(in the rows, 128 means zero)
Which row each row swaps with, under one turn or mirror
zop: [127 124 152 138 112  90 115  95 160 116 145 147 138 103  91 113 127]
ges: [176 123 113 139 104  79 127 101 157 112 129 165 129 111 118 132 137]
bup: [127 117 139 147 116 116 120 131 181 129 144 145 151 143 114 129 148]
vetud: [135 127 121 126  84 125 143 117 170 132 117 123 113 100 119  90 113]
dif: [140 116 110 126  89  75 113 119 124 113 117 140 144 115 114 107 165]
Zum: [165 151 119 150  96 131 113 130 144 106 143 127 119 128 123 131 122]
Rediv: [149 145 138 130 109  97 156 148 140 141 132 150 131 146 132 114 140]
foze: [138 103 116 160 119 131 112  90 154 123 113  92 121 112 132 132 141]
Vis: [131 133 159 134 124  87 120 124 139 155 138 139 132  98 123 103 116]
Lidif: [104 104 106 110 109 121 108 122 131 108 132 123  99 128 118 109 143]
betap: [114  95  97 159  92 103 131 124 139 128 128 138 135 132 129  92 163]
satim: [137 116 128 157 159 124 116 120 133 103 124 123 141 116 123 123 103]
reliv: [147 111 106 143 125 110 173 121 153 133 126 153 115 123 146 139 115]
Movet: [128 124 110 152 107 126 152 112 154 125 154 140 125 159 134 140 139]
vorud: [117 113 111 155  91 114 137 141 143 122 104 114  98 117 100 119 123]
fum: [164 124 119 145 101 102 109 128 141 107  96 108 104 108 141 111 127]
zos: [135 115 107 105 133  88 155 126 137 137 106 147 136 129 102 108 117]
pak: [134 108 102 129 142  96 129  87 110 119 111 108 117 104 128 132 148]
soper: [136  92 127 137 123  77 134 101 147 159 138 139 142 132 109 145 124]
Kupuf: [164 141 127 141 136 111 161 107 168 145 124 119 139 130 127 137 136]
fana: [125 119 130 147 129 103 110 120  92  99 143 140 116 116 143 121 141]
Vuvis: [146 114 106 113 104 104 143  77 170 146 123 132 128 121 111 126 149]
sor: [130 139 127 111 102 120  99 117 106 113 136 141 109 139 117 122 150]
Vosom: [114 140 135 158 102 108 157 135 141 120 101 115 104 132 106 126 130]
raf: [149 124 125 130 106  98 150 128 131 156 118  98 126 129 142 113 160]
Sivi: [137 104 147 127 141  87 105 101 127 136 111 122 124 105 153 114 121]
geme: [144 147 105 128 130 110 112  99 122 106 128 159 119  93 106 130 143]
gonos: [131 119 106 122 139 101 124  91 109 128 102  99 109 114 127 132 138]
vur: [132 157 142 127 130  92 108 111 150 119 110 131 139 143 131 101 109]
zisos: [125 103 121 134 117 120 148 111 139 114 134  89 112 115 143 109 104]
padiv: [122  96 136 163 111 119 117  93 127 125 101 102 138 104 122 109 119]
Punot: [130 127 116 157  98 116 154 115 154 126 156 141 126 161 144 128 136]
tanov: [131 121  86 128  95 112 112 145 131 137  99 139 113 105 134 117 139]
nis: [128  96 118 165 106 102  96 101 146 134 122 152 133  94 106 134 131]
pel: [150 141 126 138 119 118 105 111 164 119 144 159 151  93 137 117 132]
konek: [116 112 104 163 114 107 152 138 121 127 136 146 105  95 129 126 117]
gek: [142 134 132 136 107 130  97 104 149 141 162 136 110 141 122 104 122]
zer: [115 123  86 155 123  94 135 113 128  98 108 157 121 143 124 129 121]
zede: [132 137 131 154  98 116 137 140 142 106 130 144 157 142 130 119 165]
vegol: [110 110 135 116 118  97 103 100 121 135 130 109 126 142 138 106 154]
lev: [149 113 124 147 116 146 122 101 102 123 112 126 125 114 129 127 108]
busi: [115 136 156 140 120  83 125  86 132 108 136 145 122 115  97 130 133]
Dos: [147 153 120 147 115 112 132 146 150 129  89 125 141 111 121 112 152]
Fikib: [112 114 135 129 110  89  98  99 116 136 136 117 119 147 143 106 142]
Sufe: [148 114 133 127 106 104 161 100 131 143 110 152 168 119 120 110 133]
dez: [153 140 122 146 140 105 162  97 166 133 124 127 151 128 127 141 137]
teduv: [154 120 118 148 129 110 131  87 120 122 168 134 122 115 134 143 148]
fimek: [143 119 119 128  95 115 161  86 152 147 126 149 128 125  97 123 109]

Vosom pairs with busi
foze pairs with Vuvis
teduv pairs with raf
bup pairs with Lidif
Rediv pairs with fana

